In the rows, 128 means zero.
Families of rows that turns and mirrors carry onto each other, the same ones carrying the whole set onto itself: the rest of each named row's family, in list order:
6 families of 6 rows:
Gis: [133 121 107 135 155 141 115 141 109 126 122 157  76 128 152  84 143 123
 138 113 118]
Gobuv: [118 133 157 147 152 100 115 143 131 117  88 122 102 124 135 131 105 100
 105 110 113]
fiz: [127 137 146 151 133 108 123 143 146 105  98 115 109 121 125 138 113  93
 116 113 132]
fol: [137 118 105 141 156 141 120 141 112 121 126 159  75 130 148  93 141 126
 142 107 126]
nomez: [130 118 103 135 157 143 117 139 118 119 120 161  77 129 149  85 149 123
 138 108 127]
Kopa: [120 122 146 143 147 107 120 146 137 110  84 130 102 122 115 128 101  78
 109  96 127]
med: [121 142 150 143 132 108 115 142 142 114  93 112 110 118 130 126 115  88
 111 120 120]
zir: [130 116  97 147 164 151 116 143 116 123 110 162  84 126 144  85 152 105
 132 119 129]
kunuf: [140 115  98 157 164 149 122 147 110 123 119 161  82 128 142  97 141 110
 139 117 131]
Bubod: [126 115  94 135 146 144 126 138 113 110 117 161  87 136 132  85 153 120
 132 109 127]
gez: [117 132 156 148 142 100 109 150 137 110 101 115 105 125 120 123 115  98
  98 112 119]
tal: [113 122 144 144 154  99 113 139 140 104  89 107  98 116 129 126 110  83
 112 111 126]
buk: [122 124 136 144 156 104 109 142 148 107  94 127 108 129 115 139 101  84
 118 112 131]
sazuf: [114 121 143 146 155  99 115 139 141 103  90 109  97 117 128 129 109  85
 113 110 129]
mota: [119 128 153 152 144 101 114 151 141 104 102 118 105 126 118 130 116 100
 100 107 129]
gasi: [124 132 102 144 143 145 125 133 103 122 117 154  67 128 142  93 154 100
 136 125 109]
Nener: [119 126 104 142 149 144 127 133 102 112 104 158  76 135 134  93 153 117
 152 121 129]
sopi: [139 122 106 135 141 146 114 139 105 120 117 165  72 136 135  91 150 108
 136 127 129]
Kog: [141 122 107 138 142 146 116 140 104 120 118 165  71 136 134  94 148 109
 138 126 129]
der: [123 127  96 146 146 146 130 131 114 111 115 159  68 130 138  98 161 101
 136 117 124]
zufu: [116 137 145 142 134 110 117 140 155 104  89 117 112 118 127 127 125  87
 109 113 132]
maka: [120 129 108 141 148 143 125 134  97 118 105 155  76 134 135  90 150 117
 152 125 122]
Mavo: [132 127  99 153 144 145 133 135 104 116 123 156  65 131 138 107 148 105
 141 119 119]
Dat: [138 117  99 144 144 141 130 143 100 116 127 157  84 138 132  96 138 124
 139 112 121]
kofa: [128 122 102 132 143 141 121 140  99 123 118 154  87 135 137  79 145 119
 132 119 109]
febil: [116 122 145 146 153  98 114 139 138 106  90 107  97 117 129 129 108  85
 113 111 126]
Nit: [112 126 137 135 156 105 102 139 151 109  85 126 110 128 119 125 109  79
 112 117 125]
Nirok: [106 129 152 140 154 103 113 139 146 108  78 127 104 124 134 124 120  96
  98 106 123]
tis: [118 126 150 152 155 102 122 143 143 104  88 129 101 127 129 140 110 102
 106 101 131]
radak: [124 127 106 146 149 143 128 135  97 115 108 157  75 136 133  96 147 119
 155 122 127]
zose: [140 122 105 136 142 146 116 139 107 118 117 167  72 136 133  93 151 109
 137 124 132]
sib: [116 123 146 138 146 107 116 144 138 112  80 129 103 122 117 122 105  75
 106  98 123]
Popeb: [121 129 141 140 154 103 103 142 139 117  92 122 108 128 121 130  97  82
 117 120 116]
mek: [112 129 153 146 144 102 110 149 145 104  96 118 106 125 120 122 123  96
  95 109 127]
sed: [120 125 149 141 145 105 117 145 132 115  84 128 102 121 117 124  99  77
 109 100 119]
lobu: [137 120 102 150 161 149 115 145 104 132 115 156  83 125 146  87 141 106
 136 125 117]

The rest of the family of nomez: Gis, fol, gez, mota, mek
The rest of the family of kunuf: fiz, med, zir, zufu, lobu
The rest of the family of Bubod: Gobuv, Dat, kofa, Nirok, tis
The rest of the family of Kog: tal, sazuf, sopi, febil, zose

Families of rows that turns and mirrors carry onto each other, the same ones carrying the whole set onto itself: the rest of each named row's family, in list order:
7 families of 5 rows:
sizu: [138 117 130 115 132 136  91 135 131 120 150 144 130 112 121 136 122 138
 110 112]
fal: [112 121 136 140 104  96  96 120 133 143 143 128 132  99 146 112  90 107
 122 133]
tes: [121 113 119 120 138 133  87 134 125 124 152 136 139 124 121 135 112 146
 118 112]
daru: [144 108 134 119 140 107 150 114 147 110 116 123 118 138 161 146 118 121
 126 141]
gafe: [113 112 128 147 102  95  92 125 134 148 147 129 137 111 143 121 110 108
 118 138]
dakap: [133 106 132 119 134 106 159 113 131 102 118 116 117 134 156 144 110 125
 125 139]
muv: [146 105 118 115 168 129 114 108 122 116 118 145 106 123 141 129 103 142
 123 135]
ladi: [104 127 134 139 106 101  92 135 123 141 138 136 135 107 143 106 105 111
 119 142]
Zol: [116 120 124 143  93  96 132 112 118 135 122 120 115 118 157 126 107 123
 151 135]
dizi: [126 125 145 151 106 100 145 110 121 132 126 128 115 109 150 135 107 135
 154 142]
nabug: [131 123 131 140  93  97 137 110 113 126 132 135 116  98 150 129 107 123
 149 133]
fedif: [133 114 131 128 175 135 108 112 125 128 122 144 112 129 135 135 103 152
 118 141]
rul: [126 120 136 118 129 126  84 132 144 130 156 136 140 109 119 127 103 132
 119 110]
tenu: [108 118 144 155 110 103  98 128 119 146 143 126 132 105 146 116 102 119
 109 145]
pulob: [129 126 142 132 104  98 143 104 132 125 123 124 120 112 155 129  93 118
 156 132]
pup: [138 107 114 116 173 128 102 114 136 126 122 143 120 141 145 134 108 140
 121 133]
dobu: [120 105 130 144 108 107  86 123 117 140 145 130 130 100 135 110 103 112
 109 136]
kesa: [108 129 132 154  96  99 135 123 121 132 122 123 112 126 138 125 108 126
 149 139]
Nof: [137 119 125 108 170 134 100 110 139 123 125 145 116 126 137 130  92 139
 123 124]
Buzis: [126 121 141 133 132 129  92 143 137 132 156 137 134 111 120 135 123 150
 116 117]
loru: [143 110 143 111 148 111 143 115 150 106 112 120 113 130 161 130 100 122
 124 133]
zut: [134 106 115 114 166 129 111 113 141 123 114 138 101 137 139 137 112 141
 114 134]
mok: [ 95 121 128 153 114  99 100 137 127 137 147 132 125 113 119 122 103 119
 107 142]
fenon: [138 113 140 116 143 104 149 127 148 106 108 125 111 129 158 123 118 123
 128 145]
Lofan: [131 121 128 111 170 139 109 113 125 118 116 147 122 137 135 129 103 137
 125 140]
Roki: [122 113 136 133 136 102 159 128 131 101 114 115 113 141 146 133 108 127
 124 145]
dum: [139 111 151 127 144 114 148 127 138 109 112 117 113 133 165 134 118 133
 115 143]
fere: [123 119 121 126 166 127 120 121 136 120 112 140  98 145 127 137 108 142
 118 140]
Zedad: [106 110 126 142 103  98  96 125 131 142 152 129 130 103 127 127 107 113
 107 136]
gif: [114 120 126 131 141 132  96 146 130 120 145 132 131 135 110 129 114 149
 117 118]
Sos: [126 120 126 144 103  91 140 106 121 131 128 127 128 120 160 133 104 119
 155 140]
Dera: [122 123 143 139 102 100 144 106 121 126 125 127 128 113 138 127 103 116
 157 146]
ninur: [147 103 143 120 127 112 147 115 131 105 111 117 111 128 162 130 115 115
 118 138]
zuko: [126 118 122 124 136 124  87 131 137 131 159 145 145 119 120 141 117 137
 119 117]
Nurog: [125 114 135 121 138 126  91 138 145 126 153 142 137 110 105 125 119 136
 122 124]

The rest of the family of muv: sizu, nabug, dobu, ninur
The rest of the family of Roki: kesa, mok, fere, gif
The rest of the family of dizi: fedif, tenu, Buzis, dum
The rest of the family of zuko: daru, gafe, pup, Sos
The rest of the family of Nurog: ladi, fenon, Lofan, Dera

Families of rows that turns and mirrors carry onto each other, the same ones carrying the whole set onto itself: the rest of each named row's family, in list order:
5 families of 4 rows:
H: [127 140 132 111 147 138 142 156 146 120 142 107 127]
X: [134 110 124 134 113 125 132 102 138 113 139 137 139]
Q: [129 137 132 126 122 133 109 134 100 157 127 110 116]
J: [126 137 129 108 151 143 139 152 148 124 143 105 129]
Z: [100 123 124 106 136 150 101 121 120 150 129 123 116]
R: [110 135 133 102 147 145 131 113 131 123 130 155 154]
B: [131 149 140 139 106 136 136 134 131 132 105 130 111]
L: [126 113 127 132 110 116 128 110 132 108 145 139 135]
F: [103 141 139 102 140 131 129 124 123 114 136 157 148]
A: [115 149 143 113 132 129 141 127 128 111 126 159 148]
S: [130 139 130 111 149 143 143 153 149 122 141 106 129]
Y: [141 138 131 132 121 141 118 127 108 160 118 110 120]
W: [102 142 140 119 113 122 111 143 111 130 129 130 104]
M: [129 130 124 126 128 164 126 112 139 152 105 123 122]
K: [124 138 130 108 149 139 139 155 145 121 145 106 128]
C: [126 104 121 126 120 129 124  99 136 117 145 135 140]
N: [120 107 124 124 117 119 120 106 129 112 150 137 136]
P: [137 142 135 133 117 132 117 135 103 154 121 111 116]
D: [122 143 137 113 138 144 144 115 136 119 120 156 154]
G: [133 134 129 125 127 142 111 127 104 162 124 109 120]

The rest of the family of W: Z, B, M
The rest of the family of P: Q, Y, G
The rest of the family of J: H, S, K

Families of rows that turns and mirrors carry onto each other, the same ones carrying the whole set onto itself: the rest of each named row's family, in list order:
7 families of 4 rows:
badol: [144 115 121 122 141  94 104 109 115  93 125 137 144 153 108 123 140 123]
zos: [155 116 136 130 131 104 116 112 115 106 154 129 124 159 114 129 147 130]
Fiti: [130 141 113 119 132 120 130 130 140 102 145 118 164 160 121 108 115 127]
Ful: [161 104 134 132 134  97 111 113 112 110 136 142 125 133 108 123 135 141]
biken: [150 125 126 128 122  98 125  96 107 105 133 130 118 158 125 126 130 127]
bezim: [145 123 125 125 131  85 123 104 120 111 134 136 127 152  95 132 137 135]
rufaz: [118 119 110 150 154  97  85 120 129 116 115 134 112 126 120 141 123 118]
Lese: [109 137 111 135 135 147 112 149 133 130 117 128 113 119 114 124 101 126]
Luro: [140 122 118 141 141 103 104 111 104 131 132 134  97 123 109 139 115 126]
Leb: [131 118 118 142 147 122  95 123 125 134 120 136  96 103 121 127 116 125]
Fub: [124 146 113 140 139 142 127 157 151 133 127 120 124 122 130 103 113 123]
zuge: [105 144 103 147 144 123 110 142 154 125 136 116 130 132 133 125  98 121]
kitu: [126 116 116 146 137 121  86 112 110 135 132 135 100 127 103 133 127 127]
zan: [113 120 118 142 130 119  98 118 104 129 108 143 101 138 120 134 117 123]
rona: [115 136 102 148 125 150 106 147 147 128 123 115 122 119 115 121 118 119]
Zar: [155 132 130 131 125 117 142 146 138 109 143 127 151 151 117 101 134 139]
Rig: [143 143 116 117 130 112 140 139 146 122 139 115 156 158 129 123 139 127]
duno: [172 121 124 130 132  93 120 120 126 107 141 122 130 154 121 125 147 140]
tedip: [112 124  97 129 136 137 115 155 152 130 119 113 125 131 139 124 110 119]
dofav: [153 116 134 138 149  90 134 111 107 105 137 130 132 140 117 116 135 128]
Teg: [142 136 118 123 127 138 129 158 155 106 126 115 146 149 125 108 133 140]
vivad: [115 110 130 149 156 111 105 122 108 127 121 142 112 116 113 128 113 134]
Zag: [109 129 112 143 148 141 112 143 149 129 117 118 135 114 128 108 111 142]
fom: [109 138 109 147 118 140 108 147 148 128 105 122 131 134 134 127 118 136]
Libe: [144 137 122 133 119 133 136 147 152  99 146 109 143 150 125 117 137 123]
fize: [146 142 116 133 110 119 135 125 152 105 130 110 147 154 140 119 130 139]
fevur: [149 134 117 133 141 119 142 133 148 107 133 107 155 137 133  96 133 135]
fabo: [115 104 106 138 137 109  99 119 126 119 114 135  96 125 106 134 109 126]

The rest of the family of Luro: Lese, duno, Teg
The rest of the family of tedip: bezim, Rig, fabo
The rest of the family of fevur: dofav, vivad, Zag
The rest of the family of badol: Fiti, rufaz, zuge
The rest of the family of Leb: Ful, Fub, Zar

Families of rows that turns and mirrors carry onto each other, the same ones carrying the whole set onto itself: the rest of each named row's family, in list order:
4 families of 4 rows:
gakam: [139 123 147 123 129 133 154 135 130 158 160 131 120 157]
Tigag: [111 131 111 105 140 122 160 125 125 128 121 149 139 150]
gav: [ 87 134 123 128 137 132 163 109 129 122 129 133  85 110]
Tefo: [148 122 125 111 125 145 154 135 119 144 146 135 127 158]
Zoko: [127 153 119 125 119 124 160 112 144 120 120 127  98 112]
Mitil: [119 124 139 134 133 135 164 106 132 141 138 109  79 110]
bul: [ 70 129 132 112 124 147 165 110 129 144 143 126  96 128]
parir: [115 128 120 107 150 117 152 119 111 129 120 141 140 146]
sedad: [137 139 147 132 131 129 165 134 124 153 157 138 114 160]
zubap: [127 124 110 103 131 131 138 112 106 135 139 134 142 130]
Kuzo: [113 128 124 103 142 144 162 144 122 139 132 152 138 153]
gib: [ 72 133 133 124 132 139 177 107 134 142 132 135  98 124]
segi: [128 132 127 128 114 139 163 115 144 121 134 100 107 109]
zabu: [123 152 148 121 125 149 175 137 134 159 140 149 122 149]
Temat: [ 89 127 140 113 140 133 154 109 126 164 156 124  94 117]
kag: [130 121 133 136 116 133 152 104 135 126 141 105 103 109]

The rest of the family of kag: gakam, Tigag, gib
The rest of the family of Mitil: gav, Tefo, Kuzo
The rest of the family of parir: bul, sedad, segi

Families of rows that turns and mirrors carry onto each other, the same ones carrying the whole set onto itself: the rest of each named row's family, in list order:
4 families of 8 rows:
divus: [102 140  99 127 128 118 133 123 124 127 139 155 124 137 129 165 120 143
 151 161 119 119 131 132 150]
fomes: [131 120 133 132 104 119 143 133 151 111 115 134 133 117 138 118 128 133
 135 102 125 114 129 170 123]
lif: [132 123 132  95 119 136 125 148  89 107 149 133 103 124 134 141 132 133
 170 117 143 110 135 139 130]
bil: [125 126 127  89 120 127 130 154  83 114 143 163 128 131 128 126 127 134
 161 112 129 120 135 145 140]
tol: [117 109 126 111 122 153 129 134 121 110 125 150 100 121 127 125 111 112
 146 157 112 131 101 151 135]
Meno: [115 118 145 126 151 125 125 119 131 139 129 125 104 130 118 129 117 116
 134 135 133 137 142 106 118]
goz: [121 136 147 121 131 136 157 149 143 136 120 141 130 124 123 131 133 131
 137 154 143  96 157 148 145]
vik: [103 129  85 119 117 124 106 138 121 135 125 140 134 130 147 148 131 123
 137 157 117 123 121 141 160]
Rize: [141 121 128 107 120 150 130 142  89 129 150 147 123 127 134 136 134 129
 164 116 157 123 126 133 131]
Bazo: [ 93 118 125 134 124 108 116 134 125 120 107 134 107 100 120 134 119 130
 125 109  99 117 145 156 145]
tonir: [148 144 134 116 134 120 150 147 147 118 123 127 131 123 122 147 136 129
 147 145 142  98 155 134 127]
Falur: [136 125 112 115 120 150 115 134 125 121 126 151  82 124 133 116 126 121
 151 161 107 121 128 154 133]
pepen: [139 143 126 130 101 126 128 139 141 113 121 130 130 136 132 126 110 139
 131 105 118 106 130 168 121]
dadam: [119 119 145 137 121 125 146 132 121 130 145 131  97 132 118 118 121 118
 129 130 116 140 152 108 125]
Mivug: [130  98 100 100 125 113 128 128  92 131 111 120 130 129 136 144 136 140
 124 132 144 129 125 119 135]
mogos: [128 142 114 109 109 154 109 137 122 116 136 156 102 125 133 125 143 126
 147 154 109 114 106 145 138]
fisu: [145 142 138 134 132 114 149 157 142 134 115 139 144 123 128 127 135 124
 145 127 140 113 151 131 119]
sifu: [147 120 113 119 103 118 132 125 139 119 109 134 126 131 144 115 114 139
 131 107 120 112 146 167 125]
lut: [120 107 100 107 115 115 132 138  91 128 141 125 126 126 141 147 148 138
 124 128 132 126 111 114 148]
liv: [139 122 112 116 104 158 122 141 129 113 123 157  96 109 123 133 137 122
 161 151 121 121 116 155 138]
viz: [110 134 150 137 142 114 135 125 144 130 122 123 112 117 117 123 135 120
 137 123 135 136 137 105 137]
Vos: [129 120 130 103 119 147 124 158  85 134 139 143 104 120 145 133 134 135
 160 127 141 103 117 131 139]
tek: [130 128 124 120  90 130 132 114 136 117 103 142 144 142 126 124 123 145
 119 117 123 118 138 149 118]
Riv: [104 131 145 134 147 115 126 133 126 140 139 118 111 139 111 127 121 127
 122 116 126 132 137 110 137]
Gegod: [123  96  99 107 123 117 134 135 104 134 119 132 127 119 121 146 153 134
 131 132 145 138 124 115 161]
lobud: [144 143 145 124 143 127 148 159 126 129 111 127 131 114 115 137 132 127
 128 138 138  98 141 133 122]
dovan: [101 130  91 112 132 119 113 121 136 127 135 138 131 146 131 148 141 133
 139 158 121 121 137 150 161]
Vesov: [ 88 112 136 143 122 110 118 125 136 130 112 148 111 109 125 132 123 134
 147  99 112 124 145 144 129]
Sebu: [108 130  84 132 116 130 112 113 130 135 139 152 126 134 138 143 131 128
 147 144 122 135 133 146 164]
nako: [ 87 103 133 111 128 109 114 125 130 114 123 138 109 111 117 134 129 129
 141 101 110 121 153 154 143]
dun: [139 117 103 103 117 114 148 129 101 123 104 126 122 129 137 129 127 144
 129 135 139 125 118 115 167]
Bedo: [ 87 118 137 117 105 113 122 135 116 109 111 128 122  99 127 145 112 121
 143 109 126 127 159 143 146]

The rest of the family of dun: divus, bil, tol, goz, dadam, tek, Bedo
The rest of the family of Mivug: lif, Meno, tonir, Falur, sifu, dovan, nako
The rest of the family of lut: fomes, vik, mogos, fisu, viz, Vos, Vesov

